In the rows, zero is written as 128.
Each path is a new rotation, seen through one point. The rows after it are directions, each followed by how far the rotation turns it, in deg/step (0 if it stays put).
Each turn is a multiple of 5 degrees from 10 to 175, or 0.
Each row of a path follows its step; steps can be skipped.
Rotation 1:
step 0: [128 123 125 125 122 128 118 121 129 132 124 132 137 145 126 135 129 132
 132 121 123 130 131 125 119 134 125 124 123 126 133 139 130 126 134 128
 131 126 124 127 127 116 131 126 127 138 137 124 128 124 139 129 127 132
 128 126 130]
step 6: [125 130 131 127 117 127 127 127 130 130 123 138 132 134 119 123 135 123
 130 121 130 137 132 131 137 143 124 132 126 126 130 129 116 135 137 138
 133 128 122 132 130 132 125 130 130 124 135 124 125 119 135 130 128 125
 125 124 133]
step 10: [125 131 128 133 123 125 132 132 130 124 125 126 130 127 124 126 129 132
 138 125 136 138 124 134 120 140 116 130 131 141 124 128 128 134 124 138
 127 138 129 126 128 134 128 120 121 121 129 128 134 123 128 135 133 125
 130 117 124]
step 11: [131 123 129 130 126 129 118 123 125 130 124 136 121 140 127 139 127 132
 130 122 128 131 133 121 121 122 132 127 126 129 130 129 125 121 129 125
 128 132 141 122 142 125 129 130 127 119 134 129 124 121 118 131 127 125
 119 124 136]
step 12: [119 121 127 131 116 117 128 122 136 127 126 124 129 131 139 118 128 129
 130 112 131 132 129 136 127 126 124 136 132 128 131 130 122 132 135 130
 127 124 122 131 133 134 121 131 132 135 126 121 129 132 121 136 123 124
 130 131 129]
step 13: [140 123 127 126 123 131 128 134 131 117 131 133 129 124 128 126 131 125
 131 133 139 140 132 135 126 125 115 129 128 127 130 126 123 128 126 128
 124 138 131 120 129 124 118 127 125 116 133 126 136 122 128 121 126 129
 124 120 125]
step 16: [130 118 132 131 118 127 128 136 126 114 130 125 130 127 130 117 134 129
 136 120 128 125 135 143 124 121 121 123 132 133 131 124 130 128 112 132
 129 131 129 123 134 130 123 126 127 128 128 129 129 129 122 129 122 131
 127 128 130]
step 23: [127 131 132 125 118 122 122 123 127 126 132 133 128 136 125 121 131 133
 128 125 128 122 125 131 133 122 130 131 119 126 128 141 131 114 126 138
 118 125 120 129 136 121 123 137 132 132 125 129 131 128 124 135 121 133
 135 122 126]
Speeds:
[127 127 128 126 128 129 127 131 128 128 128 126 126 128 128 125 127 126
 128 130 129 128 128 131 128 128 127 129 130 126 131 129 126 129 126 126
 125 124 128 127 126 128 126 128 128 130 128 128 128 128 128 128 128 129
 127 127 129]	95
[126 129 127 129 127 128 125 128 127 128 130 128 128 130 129 128 126 129
 126 124 127 127 126 127 129 129 129 128 129 128 127 130 131 128 129 126
 127 128 131 125 127 128 129 126 129 128 130 128 128 132 127 126 129 129
 126 127 129]	100
[129 127 124 127 129 127 130 131 128 126 128 127 129 128 127 130 129 130
 130 128 128 128 129 127 126 129 127 127 129 128 129 127 128 128 126 130
 130 127 132 125 126 127 127 129 130 127 128 128 125 128 129 127 127 130
 128 128 127]	130
[130 127 127 129 126 129 130 129 130 127 129 129 129 128 131 128 127 129
 126 128 125 129 131 127 128 130 128 128 127 128 129 125 130 131 127 129
 126 126 127 128 128 128 126 125 125 128 129 127 127 128 129 129 130 129
 129 128 127]	120
[128 129 129 128 126 127 126 129 129 127 127 127 129 129 128 127 127 128
 130 126 129 127 127 129 127 131 128 130 129 130 126 125 127 130 127 128
 131 128 124 126 126 126 129 128 128 131 128 130 125 128 127 129 129 126
 127 130 129]	175
Rotation 2:
step 1: [121 130 130 137 120 133 126 129 123 133 130 124 130 129 127 125 134 121
 125 125 129 119 139 126 126 136 125 129 130 131 136 131 129 125 125 134
 131 127 118 122 131 123 131 128 132 134 137 124 129 124 137 126 127 126
 135 123 113]
step 4: [124 129 128 132 134 124 122 127 130 131 122 122 135 128 122 125 133 126
 128 129 137 123 133 120 128 130 130 122 127 122 122 137 129 131 119 143
 124 120 128 135 132 124 123 130 137 130 129 129 138 128 130 130 130 129
 138 129 124]
step 8: [135 124 132 127 125 133 130 126 128 124 128 128 134 127 121 136 124 132
 127 121 128 134 132 129 128 128 117 123 116 130 140 126 128 133 119 124
 132 137 131 127 129 128 132 136 126 130 135 138 129 123 122 124 133 131
 124 131 137]
step 9: [118 125 125 124 128 130 134 139 118 125 134 125 128 130 139 124 126 127
 132 124 129 132 135 128 131 135 122 127 131 129 123 136 125 137 130 125
 127 121 130 127 127 125 123 128 136 139 124 125 130 134 132 122 131 126
 136 118 129]
step 10: [128 129 128 129 130 129 133 127 136 129 120 135 124 127 133 130 125 127
 129 135 118 121 121 125 135 128 139 140 127 128 135 130 128 130 127 132
 124 133 120 133 125 119 125 126 136 129 133 125 123 129 127 137 122 124
 132 132 117]
step 13: [128 123 129 138 122 120 122 125 134 126 124 131 137 126 126 135 125 126
 126 126 118 129 118 128 127 119 124 135 128 124 137 130 134 127 127 132
 123 129 122 126 126 118 129 130 124 136 130 131 135 136 127 125 131 127
 137 132 122]
step 21: [132 123 123 130 125 123 134 138 127 115 134 131 129 134 131 138 124 131
 127 124 116 129 118 134 126 131 127 126 130 126 128 131 122 129 135 124
 131 130 130 120 128 119 130 133 125 135 127 132 127 128 120 127 128 126
 121 130 137]
step 23: [133 131 131 132 133 127 129 122 131 129 122 133 123 129 124 127 123 128
 129 119 137 122 127 123 131 120 130 129 122 127 129 136 128 138 115 130
 127 126 120 136 126 125 127 125 124 119 135 124 130 121 130 135 122 119
 130 122 131]
Speeds:
[128 130 128 128 130 128 128 129 126 127 128 128 127 129 129 129 127 131
 130 131 125 129 128 126 126 128 127 127 127 129 126 127 125 128 128 129
 129 128 127 129 129 127 129 127 125 128 128 127 125 125 130 129 126 128
 129 129 128]	155
[126 128 126 129 128 127 127 130 126 130 129 127 128 127 126 127 128 127
 127 128 128 126 130 130 130 128 129 128 128 129 130 127 126 127 125 126
 128 127 130 131 128 126 125 127 127 128 126 126 128 128 129 127 128 130
 128 127 129]	135
[130 130 127 128 127 129 129 126 127 129 129 130 128 126 128 127 128 130
 129 128 128 128 128 129 128 124 129 128 128 128 130 129 127 127 129 127
 126 126 128 128 130 128 124 129 130 128 129 132 126 130 130 131 127 128
 129 128 129]	140
[127 127 127 130 130 129 131 129 127 126 128 129 129 128 128 128 126 128
 125 129 129 129 128 128 130 125 127 128 131 129 129 128 127 128 131 129
 127 128 125 128 130 129 127 125 127 131 130 126 128 129 126 127 130 128
 127 128 127]	95
[126 126 125 128 127 127 129 129 129 128 127 126 131 125 126 129 127 129
 129 128 129 127 127 127 129 127 130 127 128 127 129 128 130 126 128 128
 128 129 129 127 126 128 129 129 128 127 130 127 126 125 130 130 130 128
 130 129 125]	120
Rotation 3:
step 3: [127 125 141 130 130 140 133 138 120 131 134 128 128 125 129 133 131 125
 132 121 126 129 123 119 135 121 129 120 124 122 119 119 130 119 130 120
 133 132 125 126 130 124 128 133 124 119 127 122 136 133 123 123 131 139
 137 130 132]
step 5: [120 127 115 128 127 125 128 139 128 127 128 127 128 133 126 121 135 123
 130 132 122 137 131 135 128 125 137 132 127 132 132 128 121 125 128 140
 119 118 123 133 121 127 129 123 129 130 124 140 129 135 126 122 119 112
 131 125 128]
step 11: [137 132 130 139 126 134 131 119 137 127 133 126 121 129 129 131 138 124
 137 126 129 127 128 118 131 124 134 125 122 120 121 134 127 132 123 125
 132 140 129 117 132 120 128 130 120 130 124 136 129 129 139 128 134 138
 127 126 122]
step 12: [138 128 129 137 129 120 123 130 131 129 113 133 126 117 137 124 120 124
 123 122 133 132 124 128 128 127 127 133 138 129 133 139 135 124 124 133
 123 137 133 132 124 133 124 118 130 138 126 125 131 134 126 132 124 134
 126 135 125]
step 13: [116 127 130 119 130 122 122 129 138 129 133 126 130 128 124 120 114 133
 127 131 134 130 129 134 122 126 131 132 125 127 137 125 129 128 123 125
 121 123 131 130 138 124 136 132 119 140 127 131 137 123 127 121 120 116
 126 128 134]
step 15: [126 133 124 135 126 132 133 128 112 131 133 124 130 118 117 129 132 126
 131 124 122 125 125 129 121 137 124 131 130 130 118 128 130 132 128 127
 133 138 122 121 139 132 119 134 128 128 120 122 133 127 136 124 127 140
 125 126 119]
step 18: [131 119 123 126 131 126 127 126 125 130 134 116 135 134 125 118 128 134
 132 130 126 120 127 126 126 124 111 118 122 128 131 120 130 118 132 127
 132 121 126 124 128 126 131 129 129 134 139 135 125 136 130 124 130 133
 132 117 139]
step 23: [130 131 124 133 125 125 123 121 131 133 125 134 127 132 131 126 135 120
 129 119 129 123 121 128 138 140 122 122 136 123 123 131 140 128 129 137
 132 128 129 121 133 135 123 131 136 132 129 135 131 136 136 130 121 137
 114 125 128]
Speeds:
[132 127 127 126 128 126 126 127 127 126 127 129 128 129 127 129 130 128
 125 128 132 129 127 128 128 128 126 127 129 126 131 127 128 129 130 130
 128 130 126 130 129 127 126 127 128 124 128 127 128 128 127 128 128 129
 127 128 130]	170
[127 131 130 129 126 130 130 128 126 128 125 127 130 130 129 129 128 129
 127 128 128 129 125 128 129 129 128 128 127 126 127 129 129 127 128 126
 128 129 128 130 128 129 127 129 127 129 128 128 124 131 128 130 126 129
 127 129 129]	130
[128 127 129 128 127 129 131 129 129 130 128 128 127 126 129 126 128 129
 128 123 129 129 128 126 126 128 128 129 129 129 129 129 129 128 130 128
 128 131 128 129 126 128 131 129 130 127 125 128 129 127 128 129 129 126
 125 127 128]	90
[128 129 127 129 127 128 127 127 130 128 129 126 130 125 128 128 127 128
 126 129 128 131 129 126 129 127 127 129 130 129 127 130 128 128 127 128
 128 130 130 128 132 124 127 128 126 129 129 125 128 126 127 127 127 128
 126 127 128]	25
Rotation 4:
step 7: [130 136 126 122 128 130 128 130 128 127 142 130 123 130 126 133 130 127
 136 130 123 140 121 131 129 126 126 128 126 130 122 133 125 133 125 127
 122 124 136 121 131 121 126 124 136 126 130 124 134 125 140 129 118 126
 129 121 128]
step 9: [123 124 131 125 132 122 131 123 125 140 131 124 126 131 133 136 123 124
 136 134 128 124 132 134 123 124 127 125 129 127 125 125 123 135 123 117
 121 127 121 121 126 127 137 127 127 127 134 133 128 134 133 122 127 133
 132 133 138]
step 13: [124 131 139 136 118 125 121 123 132 119 138 129 127 132 127 129 131 128
 130 137 123 130 128 129 127 130 122 124 123 129 128 131 129 121 123 130
 127 124 138 127 121 120 124 126 132 130 126 132 130 144 129 130 124 133
 125 126 132]
step 17: [121 127 127 134 126 128 131 133 133 129 140 132 132 139 135 130 124 119
 124 134 133 133 139 133 124 127 127 125 136 132 129 126 124 132 131 122
 125 125 128 123 125 136 131 124 135 134 133 123 127 126 137 126 131 126
 135 122 123]
step 18: [120 139 126 130 127 133 134 116 126 132 134 121 122 126 126 131 126 124
 132 133 123 124 129 128 126 125 124 133 134 124 117 128 135 129 124 120
 133 131 130 122 122 119 128 126 132 131 131 134 123 127 126 125 124 132
 123 123 137]
step 19: [133 132 131 135 126 125 131 127 124 131 130 127 127 136 132 128 133 124
 134 125 129 126 123 127 130 132 133 123 130 141 135 124 127 132 119 130
 129 121 127 128 134 121 123 127 130 133 137 127 133 138 141 126 118 125
 129 127 133]
step 20: [121 128 137 130 123 125 132 132 138 126 145 127 136 136 133 136 120 124
 126 127 124 132 128 133 119 123 118 128 124 127 123 133 128 133 129 130
 125 123 131 128 134 126 130 124 135 126 127 129 127 131 131 123 131 130
 129 124 126]
step 21: [114 133 126 136 121 124 125 123 131 140 125 125 125 128 128 131 131 131
 141 135 123 135 134 121 126 127 131 132 132 125 121 120 128 129 129 124
 129 128 133 126 122 123 127 129 129 132 128 140 131 129 129 123 120 126
 124 128 130]
Speeds:
[128 128 130 129 127 127 129 129 127 128 128 129 131 128 127 129 129 129
 128 129 127 129 125 125 128 126 128 130 125 126 126 128 128 128 127 129
 130 126 126 130 129 125 126 127 130 127 129 127 130 130 127 128 126 128
 130 126 127]	55
[127 126 130 128 129 127 127 127 127 128 126 124 127 128 125 128 129 127
 129 131 128 127 125 130 129 127 130 129 126 131 130 127 129 131 128 128
 128 129 127 128 127 126 130 129 126 128 129 127 126 129 128 128 126 129
 128 129 129]	115
[131 127 130 130 127 130 129 129 128 128 129 128 129 129 127 126 128 130
 128 130 127 131 130 126 127 127 128 128 129 130 130 130 126 129 127 129
 129 126 126 126 129 128 127 125 125 128 129 128 127 126 126 128 130 127
 127 129 130]	125
Rotation 5:
step 0: [126 135 135 126 123 128 127 120 126 126 131 134 127 128 132 133 138 126
 120 130 127 117 130 119 132 120 117 127 142 127 132 123 128 133 132 125
 131 139 130 130 129 128 134 135 135 133 128 130 128 132 128 131 125 127
 128 128 114]
step 1: [131 128 125 129 120 135 130 128 123 132 118 120 127 118 128 119 139 136
 124 131 120 130 127 126 132 130 126 134 133 135 137 132 134 128 126 121
 122 126 130 126 124 119 131 125 115 126 122 124 131 122 135 120 129 128
 124 129 128]
step 6: [127 130 135 125 127 132 122 126 138 132 126 126 124 121 122 121 125 128
 136 130 123 124 133 126 126 132 127 119 121 135 121 123 131 134 123 125
 128 113 123 133 125 126 131 130 134 131 129 121 144 123 126 128 134 129
 121 135 125]
step 9: [132 130 131 121 123 132 128 123 125 125 118 128 118 128 133 115 123 123
 128 129 124 127 129 125 133 128 129 121 125 126 142 131 127 137 122 131
 117 136 125 127 121 126 131 129 126 128 124 125 127 117 129 120 120 138
 134 127 128]
step 10: [121 141 117 136 126 128 130 125 125 121 128 131 128 122 131 123 132 130
 119 116 134 128 130 125 135 132 127 137 124 127 132 130 117 128 129 125
 128 131 128 132 129 122 118 134 136 120 129 127 125 132 130 127 139 130
 134 130 124]
step 13: [122 123 122 123 124 128 126 132 123 135 127 127 129 123 131 123 127 131
 127 137 122 123 133 131 135 124 129 131 127 130 130 134 129 123 130 125
 130 116 126 130 135 124 126 135 133 140 134 122 127 142 140 129 133 129
 117 133 127]
step 20: [128 134 130 133 122 122 134 134 115 129 133 135 125 125 126 129 128 121
 135 127 129 119 125 121 125 122 130 134 126 145 136 134 131 121 131 123
 124 126 126 128 128 130 123 128 127 140 126 125 123 125 133 122 134 134
 135 129 127]
step 22: [130 124 130 120 123 134 122 131 125 119 134 125 132 125 136 128 136 131
 131 128 137 126 137 120 135 128 132 134 128 127 126 135 133 136 135 125
 141 131 129 137 126 125 129 135 131 119 122 122 124 124 132 126 123 124
 129 125 120]
Speeds:
[128 128 126 127 127 127 129 127 127 129 130 130 129 130 129 129 127 127
 128 129 128 127 128 130 127 127 125 126 131 128 128 130 128 127 129 129
 127 129 127 131 128 130 128 125 128 132 126 127 127 127 127 129 127 129
 126 125 130]	85
[127 125 129 125 128 126 129 130 126 127 129 123 127 129 129 127 128 127
 126 130 127 128 127 128 128 126 129 127 127 128 128 128 130 128 128 131
 128 130 128 128 126 126 127 131 128 130 128 128 127 129 128 128 128 128
 128 126 129]	170
[123 129 126 126 128 127 127 126 128 128 129 125 129 126 127 130 125 128
 127 128 129 128 129 128 127 128 131 126 127 126 129 128 126 130 130 127
 126 126 128 132 129 128 128 129 129 127 127 126 129 127 127 127 129 127
 129 128 128]	95
[127 126 129 128 128 129 126 126 130 126 127 127 127 129 130 127 126 129
 128 130 128 127 128 127 127 129 129 129 131 129 128 131 129 128 130 129
 128 129 128 126 128 129 128 126 129 126 128 129 130 130 125 126 130 129
 130 127 130]	145
[128 127 128 128 128 126 128 130 129 127 131 130 124 130 128 127 128 128
 127 127 127 129 128 129 127 127 129 128 128 131 131 127 127 127 129 127
 129 127 128 129 127 128 127 129 125 125 126 127 129 124 129 127 129 129
 128 128 130]	135
